In the data rows, 500 means zero.
Here are some points, each followed by its number:
[414,252,545,578,416,582,537,530,512,532,493,522,570,683,581,504,494,595,652,528,579,536,632,550] 0
[547,332,385,514,398,506,557,592,551,459,655,516,586,561,621,432,597,694,437,532,632,505,550,555] 1
[477,554,444,545,604,406,537,579,468,587,554,481,554,539,516,515,717,658,582,501,684,579,646,589] 2
[455,428,357,507,332,454,443,426,388,425,389,370,398,443,443,388,450,477,429,430,467,371,403,370] 3
[599,514,588,613,474,582,626,514,570,418,584,517,407,579,625,595,574,638,494,651,628,565,627,560] 4
[454,464,427,375,363,598,553,665,468,477,563,541,533,648,606,510,391,495,388,400,462,393,430,346] 5
[413,390,404,532,467,600,544,545,609,591,536,644,546,667,531,434,549,653,531,534,617,439,575,336] 6
[523,582,299,538,498,490,579,483,389,555,548,476,564,670,470,640,646,477,683,481,598,434,482,555] 7
[654,606,520,687,444,439,425,478,365,424,473,467,426,453,407,482,577,629,619,555,642,592,576,489] 8
[541,422,411,618,309,494,497,429,368,448,511,441,611,565,613,538,656,521,393,449,611,406,451,390] 9
[423,428,372,490,347,422,442,451,370,438,403,378,392,434,427,383,444,464,443,423,478,344,415,396] 10
[567,586,452,541,459,569,584,604,447,423,622,444,491,591,504,523,431,521,748,546,513,549,566,280] 11
[570,596,433,617,423,488,437,477,400,446,416,381,380,501,555,391,452,438,449,402,474,319,356,354] 12
[459,424,343,482,333,402,427,440,384,388,394,403,347,449,407,348,524,552,517,460,532,446,483,413] 13
[508,495,434,526,352,411,435,434,329,421,397,379,359,429,422,363,427,477,444,466,529,363,466,376] 14
[478,499,464,522,356,718,613,666,470,549,596,447,525,534,547,519,652,637,595,448,498,585,593,482] 15
[433,410,387,483,350,401,479,426,368,425,400,378,417,435,421,395,456,480,438,436,476,346,408,370] 16
[545,438,373,467,427,594,604,661,458,587,428,582,468,668,591,593,561,512,357,506,672,491,535,442] 17
[452,434,387,472,358,429,413,456,363,401,384,377,397,435,435,378,450,475,419,417,465,369,424,384] 18
[582,555,445,622,484,433,425,438,365,426,338,374,396,429,418,379,463,523,494,488,470,333,439,357] 19
[525,531,551,487,458,635,460,588,627,521,515,524,433,677,578,580,397,694,436,488,701,525,503,412] 20
[607,614,591,708,598,553,477,620,414,487,351,406,540,463,492,473,528,523,569,443,538,358,611,393] 21
[576,563,375,629,490,555,516,521,461,510,540,551,484,607,593,435,412,461,418,456,518,308,301,329] 22
[614,632,548,661,499,582,523,613,538,580,575,445,525,568,636,609,597,489,353,480,594,372,492,388] 23
[468,666,577,666,416,507,579,680,535,551,592,448,576,462,604,404,504,668,538,594,585,452,517,547] 24
[545,596,517,656,509,414,430,470,330,457,476,374,379,462,440,413,598,648,562,584,631,479,613,563] 25
[562,520,453,682,342,525,437,657,392,399,439,371,417,448,578,487,370,473,496,504,548,404,548,371] 26
[573,516,394,534,384,438,459,441,370,416,389,355,366,437,414,396,456,461,411,426,506,348,413,379] 27
[523,471,290,527,419,423,544,447,469,423,411,349,383,433,475,359,406,657,496,583,579,504,502,382] 28
[497,517,519,599,334,402,420,442,340,399,409,419,426,438,432,341,563,516,423,443,548,335,471,403] 29
[543,471,452,568,408,435,393,479,375,400,393,357,404,431,464,359,476,478,405,450,447,331,419,350] 30
[430,431,392,499,339,429,453,466,355,439,422,361,366,481,412,424,452,492,417,434,486,342,397,385] 31
[587,438,515,696,617,447,497,573,368,530,436,415,667,527,480,568,520,571,497,560,716,404,484,482] 32
[545,482,572,581,301,489,485,508,468,668,613,588,492,615,587,525,584,594,526,609,589,371,548,640] 33
[444,408,354,465,343,460,444,473,396,450,407,390,417,456,463,409,429,462,415,452,459,329,385,346] 34
[570,646,452,669,627,539,539,608,601,528,524,545,632,511,584,471,651,526,616,607,648,454,499,467] 35
[520,522,428,557,383,428,410,442,344,415,349,387,388,407,416,356,464,495,449,436,509,360,438,385] 36
[470,389,217,494,381,496,468,634,334,552,397,496,472,568,525,517,601,528,569,520,591,458,483,508] 37
[580,435,479,502,488,378,468,505,384,362,461,365,475,448,375,368,449,618,473,443,649,372,440,352] 38
[435,420,367,497,350,425,445,439,383,404,405,378,399,449,444,373,458,459,432,421,513,352,434,368] 39
[650,396,507,671,492,543,630,529,537,636,518,553,528,610,545,437,729,544,443,605,539,437,519,465] 40
[444,436,402,492,345,428,430,431,343,421,398,379,403,454,419,373,440,481,421,419,477,359,430,388] 41
[371,439,338,508,220,452,547,483,490,396,497,422,516,449,431,420,446,620,554,438,583,411,485,486] 42
[459,379,383,510,372,510,562,582,503,478,538,432,514,613,541,549,489,536,428,473,444,272,388,288] 43
[543,678,593,589,386,417,623,554,438,484,419,553,527,485,663,564,606,614,657,414,508,454,593,495] 44
[648,451,538,566,539,459,516,555,633,725,540,497,378,478,413,610,641,649,477,438,569,480,418,523] 45
[432,445,374,482,348,415,413,441,374,408,407,380,382,437,435,391,438,462,424,437,484,360,420,390] 46
[428,441,363,464,342,427,403,437,384,407,390,384,390,419,443,398,432,471,415,450,469,371,436,395] 47
[458,446,390,495,359,410,426,443,384,428,390,377,376,429,432,396,423,478,440,441,487,333,429,362] 48
[400,639,531,611,487,560,505,560,438,481,674,512,595,677,540,482,690,552,614,522,609,499,448,419] 49
[543,502,594,533,485,554,540,668,448,625,633,564,472,658,607,520,472,575,410,640,615,523,668,536] 50
[449,445,399,514,346,412,424,458,396,395,389,382,383,458,455,395,459,475,449,396,484,359,399,351] 51
[536,533,443,595,442,419,442,459,384,400,402,370,384,415,407,348,437,456,459,409,510,336,407,370] 52
[479,374,312,526,288,577,540,594,443,547,521,496,530,643,532,473,433,405,534,448,497,359,403,396] 53
Which three points above are nearest to each new point? Their numbers follow each, nearest first.
[614,589,511,635,569,579,424,558,392,504,362,626,425,652,358,529,626,542,588,421,551,460,446,425] ~ 21 8 7
[436,406,397,481,281,444,436,418,390,415,390,397,372,453,453,372,553,555,471,527,625,422,477,423] ~ 13 39 14
[524,362,546,565,375,563,524,626,336,454,473,432,643,581,388,438,527,638,405,602,597,475,594,450] ~ 32 1 9
[575,560,538,603,399,396,466,599,466,532,526,361,342,475,569,492,608,622,612,638,610,387,604,505] ~ 25 8 24
[511,439,618,579,354,551,373,540,718,575,637,516,374,462,509,455,544,529,689,530,541,487,544,506] ~ 33 45 0
[580,506,440,602,483,617,728,601,509,669,538,547,563,590,619,617,450,621,587,524,423,486,519,498] ~ 15 40 50
[740,442,489,512,591,610,534,513,558,485,423,518,526,561,389,379,680,348,542,616,508,460,553,477] ~ 40 35 21
[383,532,639,623,270,644,604,443,597,496,416,469,452,551,498,559,603,453,560,449,535,623,541,476] ~ 15 0 4
[517,450,475,598,584,457,603,437,511,659,713,396,588,541,508,464,642,613,589,417,648,520,466,497] ~ 2 49 45
[579,522,495,583,440,483,434,388,315,401,414,323,413,437,430,386,613,616,536,542,646,467,524,460] ~ 25 8 29
[474,458,415,509,327,421,435,434,348,418,405,382,361,424,423,350,551,571,585,544,615,452,572,537] ~ 13 14 29
[496,500,356,630,397,590,531,661,508,529,564,402,575,525,528,637,649,612,614,542,656,477,548,516] ~ 15 7 2
[620,562,546,620,444,537,511,551,405,650,557,457,522,659,599,567,580,606,478,519,614,335,648,534] ~ 33 50 23
[578,452,492,596,470,543,598,640,567,729,587,436,453,587,690,461,413,428,511,495,619,455,562,462] ~ 50 23 17
[485,526,456,680,444,524,418,537,424,594,528,377,552,580,412,366,527,605,394,467,738,422,504,519] ~ 32 25 29
[472,605,569,721,584,469,382,519,440,535,421,396,476,552,408,444,639,650,607,623,568,526,486,547] ~ 25 8 2
[467,636,374,749,538,529,564,610,609,546,567,618,492,498,491,610,488,612,622,469,589,549,531,512] ~ 35 24 2
[620,600,545,654,480,427,459,464,362,439,373,379,394,340,480,386,541,557,591,567,612,461,567,534] ~ 25 8 19
[435,536,386,529,377,393,518,551,356,424,438,374,360,528,581,350,562,593,568,492,615,435,588,385] ~ 13 28 14
[565,605,527,611,412,473,643,616,475,569,537,542,556,696,635,553,410,651,530,579,589,463,605,499] ~ 50 24 4
[362,451,334,425,342,450,479,541,466,521,594,461,515,598,617,483,493,595,577,515,582,362,545,307] ~ 43 53 6
[388,424,349,609,293,574,399,527,453,403,473,366,386,554,447,401,598,596,521,519,501,434,568,479] ~ 13 42 31
[589,519,466,649,304,486,486,566,470,482,454,460,489,620,638,464,483,694,471,574,532,425,465,317] ~ 26 9 43
